B =
[[ 20  -3 -20  -6   1 -11  -1  22  18  62  -4]
 [-18  -2   2 -14   2 -18  -5  17  11  63   4]
 [-42  -4   5  19 -18  -3  27  12 -16 -14  18]
 [  5  -1   2   7 -31   6   1  -4  -7  55   2]
 [-15   4   1  17  18 -12 -10 -18  16  45  -7]
 [  6  -1   3 -38  13  -2  35 -46 -13  10 -12]
 [ 28   7  -1 -23  -6  -6   1   5 -22  10  -4]
 [-23   3  -3  -2   7  22 -15  -3 -14  42  -9]
 [ 20   0   1  27   6  -8 -19   2 -34  -6   3]
 [ 16  -4   4 -63  15  -3  -9 -16  22   6  23]
 [ 27  -5 -10  -9   9  -6  15  16  17  10   6]]
Indices start at 0.
(0, 0)	20
(10, 6)	15
(0, 5)	-11
(2, 0)	-42
(0, 9)	62
(4, 0)	-15
(4, 8)	16
(0, 7)	22
(0, 1)	-3
(5, 5)	-2
(9, 5)	-3
(6, 2)	-1
(0, 2)	-20
(5, 1)	-1
(6, 1)	7
(8, 7)	2
(7, 2)	-3
(3, 0)	5
(7, 3)	-2
(8, 2)	1
(10, 7)	16
(9, 4)	15
(10, 0)	27
(5, 10)	-12
(4, 6)	-10
(0, 10)	-4
(7, 0)	-23
(2, 6)	27
(5, 8)	-13
(4, 9)	45
(6, 4)	-6
(7, 10)	-9
(2, 3)	19
(1, 1)	-2

arr =
-12.674   16.925    2.480  -10.137   -3.246   -8.409   16.340
-15.565   -3.597   -0.724    2.008  -14.398    8.890  -15.986
  4.678   15.180   -3.112   -7.407    9.846  -10.383   25.438
 11.573    8.803   -7.901   -2.682   13.673  -10.734   20.947
 -1.082   14.643    5.906   -9.764   -6.271    8.665   27.204
 12.631   -7.918    1.314    3.705   -7.598   20.926   13.401
 11.086    0.915   -2.888   -1.849   -5.696   20.881   24.294
  8.746   12.142  -11.903   -6.406    7.396   -2.538   28.145
 10.226    4.653   -7.207   -3.465   -3.645   16.951   27.488
-16.160   14.056    3.118   -8.851  -14.373   -0.960   -6.648
 12.646   -8.601   -3.076    3.784   13.645   -4.581  -15.451
  0.078   16.886    4.031   -9.942    0.275   -0.088   28.135
arr[0,0] -> -12.674
arr[1,1] -> -3.597
arr[9,0] -> -16.160
arr[4,4] -> -6.271
arr[1,5] -> 8.890
arr[9,5] -> -0.960
arr[10,4] -> 13.645
arr[2,0] -> 4.678
arr[1,6] -> -15.986
arr[7,4] -> 7.396
arr[4,5] -> 8.665
arr[8,0] -> 10.226
arr[8,3] -> -3.465
arr[7,1] -> 12.142
arr[11,4] -> 0.275
arr[5,3] -> 3.705
arr[11,0] -> 0.078
arr[8,1] -> 4.653
arr[:, 4] -> [-3.246, -14.398, 9.846, 13.673, -6.271, -7.598, -5.696, 7.396, -3.645, -14.373, 13.645, 0.275]
arr[5,2] -> 1.314
arr[6,2] -> -2.888
arr[1] -> [-15.565, -3.597, -0.724, 2.008, -14.398, 8.890, -15.986]
arr[:, 2] -> [2.480, -0.724, -3.112, -7.901, 5.906, 1.314, -2.888, -11.903, -7.207, 3.118, -3.076, 4.031]
arr[6,5] -> 20.881
arr[1,3] -> 2.008
arr[4,3] -> -9.764
arr[:, 5] -> [-8.409, 8.890, -10.383, -10.734, 8.665, 20.926, 20.881, -2.538, 16.951, -0.960, -4.581, -0.088]
arr[1,4] -> -14.398
arr[1,0] -> -15.565
arr[8,6] -> 27.488
arr[:, 1] -> [16.925, -3.597, 15.180, 8.803, 14.643, -7.918, 0.915, 12.142, 4.653, 14.056, -8.601, 16.886]
arr[3,6] -> 20.947
arr[7,5] -> -2.538
arr[3,0] -> 11.573
arr[11,6] -> 28.135

m =
[[412 448 422 439 440 439 429 464 445 447 441 458 426 422 441 459]
 [432 448 437 448 442 441 444 454 438 431 439 452 460 451 433 423]
 [652 506 293 452 614 527 382 742 572 463 653 454 527 373 386 207]
 [418 477 534 229 513 399 620 474 397 521 587 308 529 582 692 672]
 [452 338 438 207  22  70  78 434 227 443 572 424 545 234 724 450]
 [460 537 192 553 494 486 416 333 723 760 579 415 297 354 562 244]
 [303 701 316 579 408 179 477 630 211 670 603 240 496 387 271 129]
 [559 493 499 333 107 537 580 415 727 287 667  38 933 504 555 415]
 [434 434 431 436 449 469 438 446 430 426 412 433 440 443 437 435]
 [441 921 655 517 392 312 542 387 169 415 526  61 559 500 350 515]
 [452 462 221 625 172 211 253 665 534 610 846 439 541 799 738 487]]
m[0][0] => 412
m[6][8] => 211
m[:, 2] => [422, 437, 293, 534, 438, 192, 316, 499, 431, 655, 221]
m[5][2] => 192
m[6][13] => 387
m[:, 12] => [426, 460, 527, 529, 545, 297, 496, 933, 440, 559, 541]
m[6][11] => 240
m[4] => [452, 338, 438, 207, 22, 70, 78, 434, 227, 443, 572, 424, 545, 234, 724, 450]
m[7][1] => 493
m[9][7] => 387
m[9] => [441, 921, 655, 517, 392, 312, 542, 387, 169, 415, 526, 61, 559, 500, 350, 515]
m[7][15] => 415
m[3][13] => 582
m[1] => [432, 448, 437, 448, 442, 441, 444, 454, 438, 431, 439, 452, 460, 451, 433, 423]
m[2] => [652, 506, 293, 452, 614, 527, 382, 742, 572, 463, 653, 454, 527, 373, 386, 207]
m[7][13] => 504
m[9][10] => 526
m[2][3] => 452
m[5][9] => 760
m[2][5] => 527
m[2][12] => 527
m[6][1] => 701
m[5][12] => 297
m[2][1] => 506
m[5][5] => 486
m[4][13] => 234
m[7][3] => 333
m[:, 15] => [459, 423, 207, 672, 450, 244, 129, 415, 435, 515, 487]
m[2][14] => 386
m[1][9] => 431
m[10][13] => 799
m[:, 10] => [441, 439, 653, 587, 572, 579, 603, 667, 412, 526, 846]
m[10][11] => 439
m[0][6] => 429
m[7][6] => 580
m[4][6] => 78
